(in the rows, 128 means zero)
The rows below come in pairs that one turn or mirror swaps. Which row does each named row swap with?
J_787: [114 129 150 104 111 152 138 124  92 121 133 126 132 131 134 146 134 119
 145]
J_256: [112 140 151 129  83 145 123 116 167 117 149  88 148 154 161 155  99 138
 109]
J_512: [118 157 125 132 124 134 122  80 144 120 124  92 149 147 145 105 119 110
 103]
J_324: [ 96 126 144 158 108 162 124 114 148  87 142  85 115 144 123 147 145 145
  83]
J_502: [140 117 174 142 149 147 132 132 116 126 122  97 164 147 142 111 107 161
 119]
J_370: [128 132 185 132 157 148 130 126 113 117 123 103 157 142 140 115 102 160
 119]
J_729: [ 97 105 125 124 132 153 121 110 108  86  86 101 135 163 136 155 130 141
 125]
J_74: [135 128 178 136 150 147 122 128 113 134 118 100 154 155 143 117  99 161
 118]
J_587: [128 136 182 142 149 148 128 130 110 137 128 103 155 149 148 125 100 159
 116]
J_46: [114 121 150 142 118 160 117 112 153  84 143  81 106 146 118 142 135 134
  85]
J_586: [107 134 151 144 109 169 119 118 153  94 143  88 118 151 122 142 147 148
  78]
J_995: [119 149 153 134  91 143 121 120 171 110 153  91 133 150 151 157  95 132
 118]
J_286: [105 132 104 157 104 140 114 131 133 116 127 133 129 135 111 114  93 136
 100]
J_731: [ 89  99 118 130 133 151 119 107 112  90  92 110 134 156 125 158 131 150
 114]
J_942: [107 123 136 105 114 140 149 126  98 123 131 125 120 134 136 154 130 125
 150]
J_451: [123 119 106 153 124 115 124 138 141  91 129 112 167 120 142 159 124 158
 102]
J_499: [123 139 141 125  92 140 124 120 167 111 144  83 151 144 162 153  86 140
 116]
J_815: [ 95 130 129 146 119 135 113 110 163 135 160 109 169 149 114 144 130 166
 141]
J_911: [108 124 101 138 127 118 126 128 146  81 127 107 163 120 140 166 114 154
 108]
J_796: [115 152 127 115 117 125 128  84 142 119 123  94 138 131 141 104 117 114
  95]
J_173: [112 122 114 158 100 152 115 124 138 112 133 130 124 151 119 104  97 128
  95]
J_167: [ 98 134 131 141 117 138 126 100 158 129 161 119 167 145 102 138 118 173
 130]
J_767: [115 147 123 124 123 124 111  86 141 115 117  95 129 143 143 102 124 108
 105]
J_507: [ 99 161 152 160 138 128 126 130 124 128 113  68 129 132 137 149 144 161
 127]
J_819: [ 99 148 156 161 137 135 133 130 129 122 109  64 134 133 139 170 138 154
 110]
J_736: [121 152 129 112 119 128 114  96 148 118 131  86 136 145 141 103 121 115
  94]
J_764: [109 131 109 161  91 148 119 129 131 116 137 131 125 144 106 111 106 138
  99]
J_215: [109 121 144 102 109 148 136 125  93 129 135 123 128 128 125 150 136 129
 148]
J_948: [126 152 120 114 116 134 119  86 139 119 110  88 131 138 144 104 127 119
 105]
J_895: [105 139 123 140 115 144 114 108 153 137 156 104 166 150 106 141 126 180
 138]
J_223: [117 142 138 138  89 134 123 127 163 118 158  93 151 140 157 162  92 137
 121]
J_101: [ 99 143 152 167 137 143 135 142 118 126 111  69 138 140 132 162 141 156
 121]
J_999: [106 116 145 102 115 157 137 121  95 124 133 132 127 129 130 147 127 124
 143]
J_665: [ 95 139 118 144 120 148 123  99 157 130 159 115 169 146 106 140 124 153
 142]
J_715: [105 130 151 156 116 157 129 113 155  90 136  85 114 150 118 136 142 143
  75]
J_369: [106 137 121 137 114 133 118 115 164 130 156 125 166 147 103 139 128 166
 136]
J_141: [109 125 138  97 120 145 135 133  90 124 135 126 130 131 135 149 134 129
 141]
J_835: [130 132 184 135 154 154 129 134 118 132 122 106 145 159 142 121 109 163
 120]
J_908: [118 121 147 106 111 146 137 121  93 111 144 115 125 129 120 147 137 125
 149]
J_641: [105 123 153 103 115 149 142 125  92 115 140 127 137 123 127 143 143 131
 140]
J_377: [119 136  99 135 132 125 117 135 143  84 117 112 160 116 142 159 113 155
 105]
J_630: [128 129 178 137 151 158 124 133 110 130 126 103 162 151 140 120 100 158
 123]
J_214: [ 85  99 121 116 130 153 117 104 119  96  95 105 140 162 137 141 136 157
 131]
J_455: [106 121 100 155 101 143 113 138 132 116 135 134 144 142 124 109 101 135
  95]
J_605: [107 146 161 168 139 148 141 132 117 129 114  69 135 139 138 167 128 152
 122]
J_632: [ 96  99 119 128 131 159 131 107  98  97  94 111 137 158 136 157 124 140
 123]
J_589: [122 124 174 144 152 149 132 133 113 135 126  96 148 166 144 118  99 164
 114]
J_40: [114 124 106 149 130 126 120 126 147  76 117 106 158 119 148 160 110 157
 106]

Swapped with J_835: J_141
Swapped with J_167: J_796
Swapped with J_589: J_942
Swapped with J_819: J_731
Swapped with J_736: J_369

The rows below come in pairs that one turn or mirror swaps. Which row does each named row swap with?
J_181: [ 98 156 140 141 157 119 143 106 130 146 159  68 141 175 151 119 142 138
 133 134 110 114 132 133 127 134 144 164 128 144 131]
J_322: [ 84 114 154 143 135 115  93 121 117 121 111 116  92 150 129 126 136 167
 110 161 132 112 166 162 154 120 156 170 104 143 148]
J_556: [116 143 139 137 137  75 130 123 156 126 133  94 135 173 113 147 162 172
  90 133 177  95 143 136 109 128 120 133 133 141 116]
J_178: [105 125 138 142 108 140  95 129 117 153 119 116 100 137 126 114 153 182
 120 120 141 115 133 172 153 111 165 151  96 123 149]
J_801: [ 99 147 138 112 131 104 131 142 120 147 156 143 144 163 116 147 115 162
 149 142 132 158 161 138 128 107 159 138 133 172 139]
J_49: [ 96 141 137 131 136  99 119 118 129 159 132 149 158 177 117 132 157 164
 131 158 145 153 135 119 138 104 174 150 152 150 173]
J_113: [104 140 147 140 118 108  97 127 135 193 133  92  92 151 112 137 136 148
 137 142 170  86 132 130 149 134 129 151 163 148 134]
J_93: [119 157 138 144 148 101 132 122 157 147 125 131 131 139 126 155 153 162
  84 166 192 100 142 139 136 121 135 134 130 159 115]
J_498: [ 75 121 116 147 162 125 151 111 123 137 150  79 141 169 139 145 154 147
 121 129 120 136 152 131 153 130 126 177 116 141 136]
J_481: [138 122 149 137 135  91 117 150 172 162 137 124 158 157 106 153 165 181
 102 133 169 130 128 147 145 132 142 124 138 145 124]
J_505: [126 135 141 175 129  97 151 119 153 143 135 115 154 142 135 126 154 162
 105 136 166  93 168 155 135 131  92 152 142 142 129]
J_570: [ 71 126 139 134 121  93 133 157 118 143 110 126 110 155 154 126 143 151
 144 118 147 127 115 122 182  97 130 145 138 157 132]
J_902: [ 86 120 145 171 146 109 109 115 130 150 129 137 103 143 115 110 128 160
 115 129 137 114 164 161 149 135 167 141  85 123 141]
J_263: [101 132 143 117 128 113 100 121 122 171 143 141 124 190 116 147 125 185
 141 138 127 123 165 120 141 109 156 152 133 125 161]
J_200: [115 142 165 133 120 102 139 138 137 157 141  86 116 138  98 122 126 129
 139 145 155 114 117 138 136 165 151 148 168 146 129]
J_850: [ 84 131 184 123 115  98 134 140 113 138 132 101 133 160 162 130 144 156
 128 123 150 149 120 127 156  87 123 124 161 156 126]
J_448: [119 139 124 156 141  85 137 128 161 160 123 110 129 143 126 149 154 197
  85 136 167 128 121 144 127 119 130 148 153 151 106]
J_541: [131 125 143 130 119 102 129 135 148 139 118 118 136 133 121 144 153 149
  72 126 177 111 138 153 113 119 123 126 153 118 128]
J_676: [ 99 132 138 131 144 126 142 116 131 134 150  82 128 187 148 109 152 144
 129 126 106 123 129 121 142 110 146 170 102 149 128]
J_592: [106 115 144 158 140 122 101 118 106 135 126 118 123 125 108 134 140 152
 124 128 137 110 155 191 131 132 186 148 127 148 143]
J_557: [ 82 119 161 137 122 100 131 139 102 131 131 109 137 152 149 157 131 144
 135 140 136 136 136 108 165  86 118 138 153 160 145]
J_970: [126 155 138 147 133  93 125 118 176 138 131 125 130 129 120 163 160 165
  86 143 168 125 149 134 128 112 118 138 145 127 119]
J_750: [127 154 132 162 115 104 108 150 174 158 109 118 155 144 118 151 147 176
 106 120 144 120 138 134 114 125 119 144 140 138 119]
J_818: [124 123 161 157 131  94 122 128 177 171 120 139 125 145 112 127 147 173
  75 142 161 119 143 137 129 111 112 138 144 154 133]
J_495: [113 129 129 149 151 129 147 111 141 163 134  79 129 177 129 125 119 151
 126 162 110 132 130 137 130 115 123 179 149 119 130]
J_685: [ 99 137 131 152 136 131 102 116 119 118 121 105 124 126 106  96 159 173
 123 125 129 131 139 165 130 135 159 130 101 135 153]
J_741: [ 99 145 154 141 139 128 147 115 129 142 148  76 123 171 141 112 136 152
 121 133 110 141 113 133 131 137 137 181 112 136 121]
J_36: [ 96 144 153 158 124  82 131 117 139 189 140  81 143 127 124 128 129 135
 131 165 171 123 137 131 136 150 146 144 152 163 148]
J_539: [108 131 139 138 142 125  99 116 119 114  97 119 117 138 114 120 123 154
  99 167 130 133 146 155 160 132 153 146  96 126 135]
J_391: [ 90 149 168 115 126  87 142 117 108 159 152 160 124 152 113 136 151 173
 139 143 115 148 133 143 128 119 164 147 131 145 141]
J_198: [ 91 124 142 143 114 109 129  99 123 184 153 102 114 120 113 144 160 131
 147 145 159 116 122 154 154 156 130 146 153 143 126]
J_230: [104 165 128 133 135 110 138 105 134 155 147  83 128 186 138 104 142 138
 131 151 120 118 112 140 151 134 145 164 139 130 110]
J_637: [ 93 133 135 157 137 113 149 100 137 144 149  86 144 175 118 118 138 143
 138 135 104 135 130 138 140 118 129 156  98 101 142]
J_106: [ 85 125 151 129 119 117 123 129 131 133 102 114 118 158 164 114 159 152
 104 144 156 151 105 133 156 109 137 147 176 137 117]
J_152: [110 133 126 131 129  97 110  97 120 177 141 111 115 136 113 126 140 147
 136 137 192  87 128 159 146 147 141 132 156 156 128]
J_520: [ 95 111 143 110 148 120 107  98 104 129 111 116 127 135 123 123 155 157
 115 142 154 105 151 166 166 129 151 130  92 140 132]
J_486: [ 77 130 145 140 100 101 111 143 133 126 108 117 125 157 157 125 144 155
 139 122 126 135 129 132 153  80 135 125 163 145 129]
J_124: [ 92 100 158 156 117  96 130 139 123 149 103 112 105 152 141  96 149 146
 126 140 141 120 108 145 146  88 136 125 160 163 122]
J_684: [ 99 130 166 116 133  96 132 138 121 172 146 151 150 187 101 157 141 169
 129 140 143 134 138 136 127 109 157 142 143 148 164]
J_584: [110 133 126 120 150 130 142  94 134 146 144  87 128 187 156 123 138 144
 118 140 114 118 131 121 128 114 128 176 142 131 146]
J_343: [ 69 140 147 153 119 102 132 135 103 119 123 127 127 156 159 130 148 127
 130 121 131 117 117 121 138 104 135 128 157 161 115]
J_638: [133 133 137 163 122  93 125 120 165 129 130 113 148 131 119 143 157 183
 107 115 171 141 138 143 126 118 103 126 148 137 132]
J_287: [104 141 180 149 117  78 129 149 115 134 128 106 112 168 168 133 150 151
 127 130 159 120 120 119 156 114 123 121 148 152 112]
J_158: [ 86 104 146 142 143 113 116 117 109 130 109 105 115 123 122 128 133 182
 111 134 126 130 141 161 156 135 176 151 105 130 160]
J_808: [106 128 138 116 131  94 120 110 111 157 162 159 140 165 122 156 151 164
 135 149 124 119 143 134 131 106 154 156 140 175 165]
J_75: [ 97 143 165 130 145  88 123  97 115 145 158 161 134 176 130 137 131 161
 156 153 133 135 132 137 120 106 149 150 143 140 161]
J_186: [ 95 142 153 157 115 128  94 136 112 136 100 108 123 135  97 129 134 167
 131 113 125 130 153 170 142 125 155 148 103 118 136]
J_403: [104 150 139 120 134 100 139 119 110 141 169 135 157 173  92 123 150 146
 145 129 144 142 151 138 129 102 166 154 145 151 150]
J_300: [ 64 145 146 149 128 122 111 124 101 132 135 125 120 142 125 103 129 186
 128 138 150 114 172 174 153 124 160 143 124 129 159]
J_66: [101 121 162 126 137 124 135 105 109 126 123 137 125 135 112 139 136 160
 100 156 147 107 157 160 159 138 164 139  95 117 147]
J_180: [ 73 118 176 146 126 109 126 138 108 144 112 106 118 143 141 122 133 172
 121 162 130 120 137 165 139 121 160 161  84 129 158]
J_362: [ 86 134 156 136 115  97 133 111 129 191 152  91 136 145 114 111 136 139
 143 156 177 101 117 139 153 146 120 136 138 167 147]
J_790: [ 95 136 125 127 162 114 108 134 119 125 129 111 125 143 108 129 152 144
 104 129 152 125 160 166 129 121 164 134  80 124 148]
J_399: [106 124 155 149 117  90 112 110 121 181 150  88 122 158 111 124 143 138
 140 167 185 114 115 141 158 152 154 136 152 134 131]
J_700: [ 86 143 144 153 105  93 125 133 141 141 104 119 125 141 152 121 150 134
 123 133 148 127 104 131 142  78 114 131 154 163 134]
J_219: [135 129 147 156 133  96 105 147 164 143 119 118 154 149 107 151 150 187
 104 154 186 106 143 150 142 140 130 150 155 148 142]
J_134: [124 132 153 164 128  77 122 136 167 165 147 125 147 160 123 154 172 153
 104 120 161 135 145 154 112 136 121 154 151 148 129]
J_857: [123 118 138 137 139  89 103 151 168 147 116 128 129 170 104 160 140 158
  95 126 170 134 147 133 126 113 129 156 153 130 118]
J_854: [ 85 133 158 151 110 103 139 143 121 129 122 104 130 151 172 131 129 156
 119 118 159 150 125 112 144  93 124 154 146 172 123]
J_151: [ 80 135 142 137 124 130 114 118 117 127 117 108 122 125 105 111 143 157
 101 142 138 115 165 152 156 128 170 127  99 120 145]
J_237: [ 85 107 122 128 126 130  93 138 125 148 113 111 113 146 103 119 132 139
 109 124 132 103 158 167 137 141 165 156 112 135 128]
J_260: [131 123 140 140 161  97 127 100 146 131 115 122 150 157 126 150 161 169
  90 153 181 103 142 128 130 116 127 136 149 131 116]
J_86: [107 118 142 145 118 103 125 124 150 167 158  96 118 144 105 143 138 140
 146 140 180 103 120 144 125 154 121 157 170 146 151]
J_711: [ 91 114 154 110 122 111  91 112 110 107 119 103 116 145 132 131 131 162
 108 143 140 116 154 168 130 121 150 122  98 133 146]
J_264: [100 148 142 119 134 102 146 104 122 143 149 174 150 178 120 142 153 155
 129 142 151 138 134 128 137 112 159 144 144 147 159]
J_572: [107 141 157 158 102  84 139 158 115 127 125 101 136 152 158 125 134 143
 122 112 158 124 123 128 138  79 141 150 157 150 149]
J_67: [106 144 152 134 137 113 135 103 145 145 141  70 155 189 129 125 131 131
 118 155 119 155 128 143 155 126 114 159 120 131 131]
J_904: [ 84 129 132 112 125 114 107 133 120 151 154 149 132 183 103 123 138 172
 152 144 152 145 133 147 129 107 169 144 128 151 168]
J_470: [ 98 141 129 151 144 117 134 116 155 150 142  57 132 177 111 130 150 145
 136 136 103 121 136 138 143 123 122 162 129 125 127]
J_951: [115 109 126 153 163  86 148 109 156 152 147  95 136 184 136 127 136 156
 139 137 106 135 143 146 146 119 129 160 107 135 139]
J_675: [104 115 169 146 107 105 131 127 129 136 126  86 116 160 168 130 140 140
 125 128 156 136 119 117 148  82 121 144 157 149 113]
J_855: [134 131 136 179 134 112 118 138 164 158 131 103 132 150 122 161 159 189
 105 126 170 111 136 123 124 103 126 158 138 128 146]
J_844: [ 97 138 147 143 126 103 109 120 131 191 144  99 115 142 127 136 128 122
 145 147 168 100 125 171 134 157 157 146 146 151 137]
J_681: [ 73 123 152 124 128 110 132 133 109 145 128  93 105 166 157 125 149 144
 135 121 173 133 116 113 167  88 121 132 141 143 124]
J_339: [115 153 158 142 142 102 118 141 176 153 146 117 130 138 123 143 156 193
 102 156 162 111 131 138 131 143  95 145 156 136 146]
J_81: [ 97 136 170 145 148 125 100 140 121 118 116 138 119 148 132  95 161 168
 127 163 137 136 144 164 148 116 142 126 100 127 142]
J_823: [118 113 151 108 160 101 107 109 118 149 147 146 144 167  95 147 140 178
 128 154 145 129 136 124 135 119 151 137 135 139 175]
J_883: [112 145 152 138 139 122 135 106 112 149 147  75 141 186 148 118 127 152
 119 153  98 121 156 144 129 123 133 161 110 154 141]
J_418: [ 91 130 153 141 128 124 128 104 126 173 145  94 125 129 112 135 144 112
 137 170 178 121 116 146 151 156 132 137 139 152 144]
J_375: [100 124 139 141 135 131  95 131 109 130 130 141 125 141 102 131 144 186
 131 143 142 104 151 188 142 142 163 147 111 135 130]
J_170: [115 142 143 133 132 127 135 133 131 158 167  75 128 159 134 119 141 147
 133 142 103 137 112 151 127 117 132 154  96 126 123]
J_187: [112 120 138 153 121  94 133 137 166 154 133 117 126 173 128 141 153 192
  84 154 168  99 150 126 134 129 119 150 137 131 101]
J_993: [123 136 120 159 129  92 145 130 142 130 116 135 134 145 114 152 145 166
  82 134 164 103 145 125 149 127 111 136 136 141  99]
J_318: [110 146 149 161 123  76 151 139 160 165 127 115 137 160 149 146 151 184
 102 152 168 103 127 154 115 113 122 169 126 143 116]
J_483: [110 126 153 123 118 108 109 133 142 158 157  98 134 118 127 128 140 114
 152 157 164 127 115 135 138 148 135 130 160 148 136]
J_821: [ 78 108 164 151 119 120  94 134 111 152 128 120 133 144 118 104 155 147
 120 137 133 140 151 173 129 140 178 134 108 147 152]

Swapped with J_403: J_483
Swapped with J_158: J_448
Swapped with J_339: J_300
Swapped with J_711: J_556
Swapped with J_685: J_638
Swapped with J_495: J_570
Swapped with J_237: J_857
Swapped with J_180: J_318
Swapped with J_844: J_684
Swapped with J_808: J_399
Swapped with J_322: J_187
Swapped with J_124: J_951
Swapped with J_343: J_67
Swapped with J_486: J_470

